The rows of A fall into 3 groups, and each row is roughly a mix of its group's hidden directions; one row fits no group.
A:
[[ 17 -16   1 -20   4  22   3  19 -10  25   4]
 [ 16  13  -1  29   9  -4  28   8  -5 -16  -8]
 [ 22 -10 -10  19   2  -1  21  -4   8 -32   1]
 [-20   2  23   1   2  -5 -17  -1  16 -33   0]
 [ 18  11 -13   2  18  -4  -2  23 -26 -18   5]
 [ 10  10  10  -8  14   1  40   8  -8   8  13]
 [-25  10 -11   9  -7 -35   6  15   2  10   2]
 [ -3  20 -11  22 -12   7   0 -13  22  26   6]
 [ -5  -7   4  15 -28  -9   1 -25  23  14   2]
 [ 21  18   5  -6  16  15  -7 -26  15  15   7]
 [-12  24  -3   0  18  -9 -29 -11  -8   0 -19]
 [-12  15 -12 -14   0 -36  12  -6   9 -14  -9]
 [ 22   8  21   5 -13  20   5  28  -5 -12   3]
 [ -1  -5   8   9  12 -26   5  21 -17 -23 -16]
 [-12  15  -4 -10   9 -18 -18  31  -1 -18  -4]
 [ 14   1   5  39  -5 -22   1  -8   0   9 -11]
 [  8 -29   7   5 -14 -18  22  -5 -23  -1  -6]
 [ 11 -41  -3   7   3   1   0 -11  -4  19 -13]
 [ 24   9   1  25  18   8 -16  12 -15  16  -5]
 [ 21 -30  10 -20 -14  -1   6  -9 -13  13  -6]
 [  6 -30 -11 -17 -15   8 -16  -3 -25  -8  -2]
 [ 12   2  18 -16  13  23  -2  28   1  17  -6]
 [-12   6  20  -5  15 -15 -12   7 -18 -26 -17]
 [  3  19  23 -10   3  -9  -3  -7   0 -24 -28]
 [ -7  -7 -25 -12  -5  -8 -22  31  -5  -3   8]
 [ 22 -10  -6  17 -36  15   1   9   5  -1   5]
 [  6   4   4  15  -7   6  10   2  11  43  11]
 [  3  12  -1  -2   4  12   1  37 -15 -25  -6]
 [-10 -11  -6  15 -31  -7  13 -23  11  -8 -13]
 [-19   7 -22 -27   2  16 -18  18   5   3   1]
 [-12  17 -11   9 -10 -17   4  29  -1   8  25]
 [ 37   7 -18  20  -8  10  11   7  -8   4  -4]
 [  1 -23 -21   5   2   2 -19  -8   2  33   9]
 [  2  24 -13  17 -12   4  -7 -14  14  18  24]
 [-21   0 -17  -4 -23  16 -10   8  14  25  -4]
 [ 26   5 -26 -10  -7  15 -17  15  -7 -12 -11]
 [-15   4  26   5 -10 -11   7  -3   4 -27 -24]
 [-17 -30   1  -9  -5  -3  -7 -23 -22   8  -9]
 [ -3  -4   4 -26  25   6 -18  -4  -7 -25  13]
 [ -2  28  20   1  12  19 -14  -1  23  -9  -7]
 [-18 -12  18  -9   0  30 -11  21  13  -6  -3]
 [ -8   0   1  31  10 -27   4   9   2  -7 -23]
 [ -5   6 -11  -3  -8  19  -8  -3  11  40  13]
 [-39   6   3   1 -11 -23 -12  -9  -3   5  -9]
 [  5 -28 -19  16 -19   3 -12   0   5  24  -1]
 [ -8   8   4 -12  21  14 -22   9 -25  -6  20]
 [-25   5 -16  -2   0  -1 -31  17 -15  -9  11]
 [-11 -11   8 -24  19 -17  -8 -22 -11   2 -17]
 [-13  15  -9 -23  17 -31  -8  -3   1 -12  -8]
 [ 11  -5  -1   4   4  27   0   4   6  38  11]
 [ 13  31  -6  13  15  17 -15  10 -18   0   8]
 [-16  -5  18 -17  30   4 -22  -4 -10 -10  -3]
 [ 26  17  18   4   9   5  32   4  -7  -4   5]
 [ -2 -13 -13 -15   1  13 -32  -2 -20 -17  -8]
 [ -6  17 -18 -15  17 -12 -17   5 -17 -25   0]
 [ 12  -9  27  -5   6  -4  13  10  -6 -27 -20]
 [  6 -23   2  -1   8  -6 -13 -22 -29 -19   0]
 [ 19  10  17  22  27   6   5  -2  20  11   1]
 [-15  15   6   6 -27  -6  12 -11  11  21  21]
 [-15  -4 -20   5 -17   6 -29  -4   8  22 -13]
 [ -2 -27  10  17 -21  24   7  -8  15  -7   8]
 [ 14   7 -14 -16 -14  -7 -20  13  22  19 -15]
 [  6  -8 -11  -8 -26 -15  15 -33   3   2  -4]
 [  6  -7  17  -4  25   2  -8   6 -36 -11   1]
 [ -5  11  -3   1  -9  22  12  33  24   3  -3]
 [ -6 -17   8 -16   7   1 -18 -37   6   3 -10]
 [ 11 -27  21 -19  -2  -4   3  -7 -28   2  -2]
 [ -5   3   1 -29  28  -9 -19  12 -11  13  -4]
 [-12   6  14   4  14 -22  -3 -33   6 -11 -15]
 [ 22  11   4   8 -13  11  26   2  22 -20  -3]
 [ 23  -1  12  -3   0 -20  22 -16  -1 -24 -11]
 [  2   6 -15  -3  -6  -3  35  10  -1  26  15]
 [-19   5 -10  12 -19  -8   3  21   1  29  11]
 [ 23 -10   1  29 -15   9  14   4  -7  14  18]
 [ -3  -6 -22 -15  26  15 -15  -4   8  23   5]
 [ -8  15   2  14   4 -29  13 -18  20 -13  -9]
 [-30 -15 -22   1  10   1 -23   3  17   4   4]
 [ 14   5  26   5   1   8  -9 -35  12  10   7]
 [ 17 -12  -2  15 -34   0  20   4  10  -3  13]
 [-13 -19   8 -15  13 -12 -19  17 -26   1   9]
 [  4  14  10  30 -26  -3  18  12  12   6  -4]
 [-17 -15  -6 -18 -14  15  21  28   6  -4   3]
 [  0  -9  -3 -26  24  19 -15  19  -5  17  -3]
 [-24   9 -26 -10 -17   9   0  21   7  16   1]
 [-33  11   3   6 -26 -14 -13   4  -9  11   4]
 [-16   7 -25  13  -3   0 -37   7   0   3  -5]
 [-15  22 -23  -2  -8   2 -23  13   7   8  21]
 [  3  -2  20  24  10 -14  34  -5  -1  -2  -7]
 [ 12 -19 -16  -1 -26 -14  -7  13 -20 -10 -13]
 [  4 -12 -30  12  -6  21  -3  -8  10  21  15]
 [  7  26  -6 -12  -2   6 -14  19   3  23  23]
 [-25  11   2   5  18 -17 -30  12   1  -4 -12]
 [ 20  -8   5   0   2  15  25 -24  13 -11 -18]
 [-10 -29  10 -21  -1  -8 -21  -2 -22  -4  -8]
 [ -6  -2  23  13 -16 -25  11  -3 -10 -22 -14]
 [ 15 -19 -10   1 -10 -14  -6  -5   0 -25  30]
 [  9 -22  11  -7  -1   5  23 -12   5 -24 -23]
 [  3  22   5   5 -26 -28   9  11   6  -8 -15]
 [ -4 -11   1 -21   5   5  20  25  -9 -27   9]
 [ -1  39   4  -2 -11  -5  -4  -1  -1 -29   2]
 [ 20 -21  10  -3  10  -2 -11  -6 -34 -10   4]
 [-25   7   9  13 -19   3  -4   6   5  34   2]
 [-24   1  -2   7   0   9   8  37  10  16  -2]
 [ -2  17  20  10  -2  22  18  17  11  22  -3]
 [-11  -6 -18 -15 -16  -8 -22  23 -15 -14   8]
 [ -8   3 -20  16 -15 -10  10   4   4  35 -10]
 [ -7 -20   1  -9 -17   4 -21  -2   7 -34  -3]
 [-19  10   6  -7  12  16  13  25  11  20  18]
 [-13   9   8   9 -17   2 -12  14 -10  35  13]
 [  0  -3   2  11 -21  15   4  17  -4  36  14]
 [ 33 -11  -1  20  -1  14  24   7   7   3   9]
 [ 14  18  -8  29  10  -3 -13  16 -14  20   0]
 [-17  13   5   9 -17   1 -12  16  -7  32  14]
 [  6   6   4   4 -33  26 -12  12   5 -16 -11]
 [ 11 -21  18  24 -24  13  -3  -3  16   5  -3]
 [ -8 -33   7 -12  -1   5   7 -15 -19 -23  -4]
 [-14 -31 -20 -10  -7  -5 -20 -15   6  10  -5]
 [ -1  18  15 -16  14  10   2   2 -14 -36   0]
 [ -1  18   8  15 -27  -1  20  -6   7  13 -23]
 [ 23  13   3  10  -3   6  16   8 -28 -24   1]
 [ 24 -14   2 -23  -6  21  -8 -17 -10 -18   1]
 [ 14  -2   5   8  24  19  -9  23   2 -26   0]
 [ 12  14  -7   3  18  -8  19  16  24  23   3]
 [ 26  -8   4   5 -16  -5  35  -6  -2  -5  14]
 [-15 -23 -11   9   7 -13 -29 -12  11  13  10]
 [-14   2   6 -22 -26 -24 -17  15 -11  -1   1]
 [-30  11  -5 -25  16  -5   1  13  -4 -20  -7]
 [ 15   6  -1  -2 -21  20   5 -24  11  26   9]
 [ 10  -8  17 -24  16  10 -14   5 -29   2   9]
 [ 16   4  17   7  19  -8  27  12 -10 -21  -9]]
One row of each group comes first, with its name. Which group is each row after those in?
[ -2 -19 -14 -23  14 -21  -7   3 -27   8   2]
<111>
[ -2  29  10  -5   4 -18   4 -10  -5 -33  -5]
<63>
[ 17  30   4   9  -3  16  18  -6 -10 -22   2]
<6>

[  4   3  14  15 -23 -17   5 -17  -6 -10 -29]
<6>
[ -4  -3 -17  -9  12   4   1 -11  -5  43  -2]
<63>
[  4   1 -20 -10  -6  23 -32  13 -12  -6 -10]
<63>
[  6 -13   9   7 -18 -11  12 -18  16  31  -9]
<6>
[ -2 -22 -16 -17   1  17 -28 -15   8   2 -11]
<6>
[-13   3  -5 -10   8 -19 -25  -1 -25 -24   2]
<111>
[ 29 -18  19   9   3  13   9   0 -13 -11 -19]
<63>
[ 20  -4 -18 -22   9  23   1  13   3  20  12]
<111>
[ -6  16   2  22   4   0 -38  -4   9  14  -2]
<63>
[-17  12  -2  10 -13  -7  -7 -15  31  22  -6]
<6>
[ 25  -5  -4   6   3 -23  -3 -20 -14 -25   8]
<63>
